rotation ticks, each row followed by its count of ticks
The counts run from 0 to 354.
[ -3 -23  13  -7 -26 -19  20  -9 -23 -33 -24  24   6   6 -50 -21 -39  37
 -53  14   8  16 -11  28 -21  25 -11   0  16  22 -16  -2  12 -26  39 -19
  43  11  19  31  10 -18   2 -11 -15  16  16 -29   0] | 2
[-13  20  17 -17  -8 -26   5  21 -27 -12 -29  14 -35   0 -50  -2 -55  46
 -30 -21  27  15 -30 -21 -15  14 -55   8  -3 -15   8   8   9 -48  13   3
  26   8  -7 -14 -27  14  19  25  -8   5  31   9  20] | 51
[ -9 -34 -21  -1 -32   5   2  22  14  16 -42  51 -43  23 -20 -22 -26  -3
 -19 -26  -6   4  -1   3  38  11 -66   1 -21  30  -6  24  -1  17  -6  10
   7  39   8  41  11  23   4  -4   9  10  42 -29 -13] | 226
[-21  29  15  23  -9  -1  29  14 -21  -9 -38   9 -26 -14 -22  13 -14   5
 -28  -1  24   8  30  26 -18  17 -16 -20  -9 -11   6 -14  13 -12   1  21
  34  30   2  31 -17   1  19   5  -4  28  82  -6  29] | 66
[-34 -12 -40   7 -15 -16  -9  42 -26 -21 -21  -5 -26 -36 -55  34  -8  37
 -23  -1  -3 -32   4  27 -10  24 -36 -31  -7 -12  -1  30 -22  -5  16  -1
   7  19  14   7 -22 -18   5 -18  45  17  13  -1  -4] | 116
[ 11  15   0  10 -13 -27  16   8 -40  11 -40  33  -3 -12 -22 -14 -14  37
 -41 -15  25  35 -10  13 -20  16 -33   7  18  -6  -3 -11  10   1  21  -1
  21  17  29  33   8  18 -18  23 -18 -40  49 -15 -15] | 282
[ -8 -11 -28  -1 -16   6  -3  32 -34 -25 -21  -2 -48 -13 -73  -2 -32  56
 -28  27  23   8  -2  25  -7  42 -25 -16   0  -4 -15   6 -11 -40  -6 -12
   8   9  -7  -1 -18 -10  25 -21   5  -5   6 -26  -8] | 251
[ -7 -20  32  -1 -24  28   1  -8   6 -17 -51  21 -11  21 -26 -16 -23  21
 -14 -22  15  22  15  33  -3  33 -17 -34 -17   0 -17  -5  31 -18   1  11
  10  37  17  13   2  18  21   1 -33  21  55 -34  18] | 200
[  6 -48  10  -3 -19   1 -10 -15 -21  -2  -5   1 -12  -2 -30 -51 -30  54
 -35   9   3  24 -14  15   4  40 -25  -1 -11  14   8   3 -22 -16   6  14
   3  39  45   7  -9  18   9 -32  -6  29  27 -31  -2] | 9
[ -5 -34 -26  21 -23 -10   0  10  21   4 -42  22 -32  -2 -13 -10  10  34
 -36 -42  28   9  -7 -12  16  22 -69   4   9   5   5  20   2 -29   1  10
 -33  14  44  -6   7  13  -4  -3  31  -2  50 -12 -23] | 90
[-19 -11 -38   9 -41  -9 -22  52  -2 -12 -34  26   2 -18 -28   6  -2  36
 -41 -31  22  39   9  18  -2 -14 -45   5   1 -12 -32  19   8 -27  27  -4
 -20  16   9  14  -8  -1 -21  12  31  15  27  -6 -18] | 99
[ 18   7 -20  13 -11  26   4  12 -30 -26 -26   3 -55 -21  -6  10 -52  43
 -47  14  36  16  10  24 -37  38 -10 -12 -12   6 -33   1  -9 -31   3 -21
  14  25   9  15  17 -32   1 -15  11  -2  31 -24   6] | 260
[-31 -11  13  23 -27 -36 -16  -2   6  -3 -19  14   7  -1 -31   3  13  32
 -41 -29  15  13  21  28 -29   0 -19 -10   3   1  31   0  22 -29  25  22
  21  32  54   8  -9  18  10  10  19  56  61   6  11] | 337
[  0   1   0   7  -1 -47  -2  -3 -53  14 -21  13 -21  -3 -23 -28 -15  41
 -47 -19  28   8  -6   2 -11  -1 -54  -1   4   2  38 -12 -24   3  -2  18
  39  16  20  19  -2  20 -15  19  26 -16  36   3 -30] | 284
[-25 -10  -8  34  -8 -11   8 -12   1   4 -37  27 -42  13  -5   1  12  -8
 -43 -33  34 -16  22  -4   2   0 -65   4  12  25  21  -4  -4  -9   9  12
  30   5  21  20  15   8   8  -8  57  -7  47  -9 -38] | 85
[ -7 -14  23  15  15   6 -30  -8 -18   0 -45  17  14 -13  -5 -24   0  22
 -30 -12  -4 -25  14  30   6  12 -59 -36  -9 -18   9 -20 -13  43   4  14
  37  52  29  25  -1  27  -8  13  10  12  19 -21 -25] | 156
[-35  20  39  18 -14  15 -17 -13   0 -22 -44  26 -19  -8  -1  14 -26  -4
 -37 -37  16  -4  -3  -4  -1  26 -36 -22  -2 -26   4   6  18 -23  66 -26
  19  18  39   4   0 -16   4   3 -10  -1  41 -16  28] | 319
[ -1 -23 -51   4 -22 -10  -6  12   0   3 -29  26 -21  19 -34  39 -32  21
 -16 -18   6  10   9  14  -1   7 -59  15   8  31 -38  18  20 -19  13   9
  48  38  -8   6  13  25  26   6  12  -5  18 -28  -7] | 223
[  1 -28  -8  23 -20   8   2  16  22  21 -58  34 -41   7 -16 -19   1  18
 -24 -48  23  14 -10  -2   9  16 -62 -15  11   6   0   8  -3 -12   5  -2
 -24  20  41  19  17   9  -5  12  13 -15  43 -17 -19] | 91
[ 11  26   6 -11 -13 -16  -5  15 -20   0 -31  42 -33 -10  -8  -5 -50  17
 -43 -10  -1   1  -9  -4  -6   6 -60  17 -16 -10 -16   4  30   6  18 -13
  25  23   1  21  -9  17 -10  40 -31  14  50   3  20] | 39
[ -2 -24   7  -3 -21 -30   5  -8 -27 -23 -36  14  20 -31  -6   5 -13  27
 -64  -5   3   8  13  29 -19  31  -1  10  -1  13   4  14   1  -1  42   7
  30  22  48  28   2 -31 -19   5  19  31  40 -13 -14] | 137
[-30 -20  19   7  -6  -9  14 -17 -15 -19 -30 -13 -31   0 -35  11 -10  27
 -24 -39  34   1 -22 -11 -14  28 -42 -37  11  -2  37  26  -5 -41  28  19
  24  15  44  -8   2  -8  11   1  21 -11  17  -6  18] | 322
[ -9  -4 -13  26 -26  -4  14  21  21  13 -61  44 -27  13 -12 -10   1  11
 -22 -54  17  21  13  15 -18   8 -50 -15  17   8 -16   4  13  -2  19  -9
  -6  23  25  36  19   4 -11  23   2 -24  53  -6 -22] | 92
[  8 -17  26   1 -13 -21  -8   2 -28   8 -41  30  31 -23  -8   0 -11  42
 -38  -8  -4  25   8  38 -17  20 -19  -1  -1 -11  -5  -7   4  23  36  10
  34  45  50  30  -4   3 -22  27  11  35  38 -12 -18] | 147
[-34   4  28  -4 -12  -6  10  20 -18 -19 -39  18 -40 -14 -21 -41 -28  11
 -49  -6   9 -23 -17 -29  46   0 -70   4 -14  -5  23  16  -6  -9   8   5
  17  22  -9  19 -39  13  -2 -10   0  13  44 -17   3] | 47
[-21  -3 -36  17 -36   5 -24  43   2  -2 -38  27 -10 -16  -2  14 -24  29
 -33 -44  22  34  11  16  -1 -22 -43  -7 -20  -2 -23  17  -7 -11  27  -3
  -1  35   8  22 -10 -15 -34  15  45  11  28   4 -16] | 98
[  0  -4   0   7 -13 -22   4  10 -18 -15 -30  17 -35 -14 -44  28 -13  28
 -44  -3  -3 -21  11  36 -54  42 -20 -30  -3 -14  10   7   8 -17  39 -31
  15  -2  12  11   8 -49   1  19   6   9  17   7   1] | 121
[-18 -20 -30  18  -8 -15   3   1   4 -29 -29  -1  13  -6 -24   9  15  39
 -32 -19  35  23  18  35 -44 -15 -48 -34  10  21 -12  14  31 -29   9  23
  23  39  20   4  19   5  11  17  16  18  17 -23  -2] | 342
[ 11 -18  -3   3   1   0 -25   1 -33 -17 -38   0  29 -11  -4  -2 -20  63
 -33 -17  26  32  11  43 -32   5 -38 -30   0   0 -21  -7   7   6  13  20
  36  57  23   4  23  -4 -18  24  -2  -1  -2 -27 -26] | 152
[  0 -21  28  10  -3  -2  -1   1 -15  15 -57  22  21 -26  -3 -15 -10  33
 -28 -19  -6  20   2  32  -1  28 -20 -22  -8  -2   4  -8 -10  34  29  11
  26  48  58  40  -8   3 -26  14   4  16  47 -25 -27] | 146
[ 11 -23 -30  -7  19 -27  -6  -7 -40  12  -8  -3 -31  -8 -20 -17 -33  41
 -33  13   7  -5  -1   7 -25   7 -81 -12 -12  17  17  -8 -12   9 -33  29
  41  45  22   4   7  34  17  14   3   9  22 -20  -6] | 25
[ 16 -10 -22   3  19 -36  -9  -2 -46  13  -2   9 -22  -4 -31  -3 -28  41
 -30  19  12   0   0  18 -33  11 -60   0  -2  16   4  -4   9  -2 -10  23
  52  34  18   5   7  44  24  20  -7   1  23 -23  -5] | 24
[-32 -14  15  34 -18   2  16   1  10  -2 -38   5   8  -9 -10  -2   0   5
 -14 -35  22  22  17  23 -11   2 -19 -44   4   7  13   3  13   3  19  29
  24  49  49  34  -4   7   8  -8  12  19  59 -28   6] | 335
[ -9 -10  -7   7  -5 -28 -29  14 -40 -28 -25  10   1 -21 -19 -44  -3  59
 -66  -4  40  11  -8  16   8  -4 -59  -3   2 -18   2  -1  -7 -19   1  -2
 -20  25  14   2  -7  13 -26  18   5  -6  39 -10 -18] | 289
[ -9  13  -5  17  -8  -2 -27  24 -31  -3 -36  -4 -31 -35   7 -15 -33  31
 -35 -13  15   9   6  14  -4  -7 -54 -38 -41 -32   0   1 -14  21  -8   8
 -11  52   8  26 -10   7 -30  19 -15  -2  45   2  12] | 297
[ -2  12  -9  19 -26  -4  23  21 -38  -2 -35  22 -36 -19 -45  14 -28  13
 -35  29  -2  -1  28  41 -20  42  -2 -21  -6   2  -8  -8 -16   4  13  -5
  30  16  -1  43 -18  -8   6 -15  -8  13  59 -20   3] | 255
[-21 -13 -39 -19 -47 -19  11  39 -17 -15 -35  32  -9  12 -48   5 -30  20
 -36 -11  13  20   3  13   8  -8 -50  12   3  32 -19  28  -1 -12   6  14
  30  20 -21  34  -9  -4  -3  -6  11   2  12 -25 -23] | 234
[-11   1 -10  16   8 -10 -25  20 -44  -1 -37 -10 -33 -15  -5 -18 -28  33
 -32 -24  14  -4  -4   1   4  -5 -63 -41 -28 -24  18   1 -26  23 -19  22
  -4  44   5  15 -16  17 -28  13  10  -6  41   3   6] | 296
[-25  33  22  21  -8  22  35  13  -8 -10 -61   7 -38 -13 -18   2 -15   1
 -19 -19  27   7  18  19  -3  23 -22 -33  -8  -3   9  -9   9  -8  -9  21
  31  34   0  38 -15  -4  15  -5 -14   4  75 -20  19] | 65
[-14   0 -17  14 -46   2 -11  57  -1 -16 -52  22 -12 -22 -30   3 -13  31
 -35 -33   1  10  21  34 -36  -3 -33 -31 -27 -14 -23   5   3  -6  20 -16
 -12  22   2  37  -6 -28 -32  10   6  21  36   8  -4] | 109
[ 16 -16  -7  -1  22   2 -22   2 -12 -16 -57   6  -2  -9  10  -7 -25  39
 -19 -13   7  -2  -7  25 -32   5 -65 -48 -16  -5 -14  10  12  22  -9  16
  14  54   2   9  22  -1 -19  35 -29   0   2 -14 -14] | 162
[ -1 -40  14  24  -8  18 -20 -14  14 -26 -28  11 -39  14 -27 -27   9  14
 -41  -3  19  -7  34  25  11  30 -45  -6  -5  13  -5   0  19 -31 -16   9
   5  34  11  -4   5  34  31 -10   0  46  46 -31  -4] | 209
[-28 -15  20  10  -1   1  19 -20  -9 -19 -45  -9 -31  -2 -12   5 -38  24
 -19 -43  32   5 -33 -14 -15  22 -27 -51   5   8  32  26 -13 -21  13  27
  21  32  45   9   9 -17   3 -12  18 -19  34 -22  21] | 323
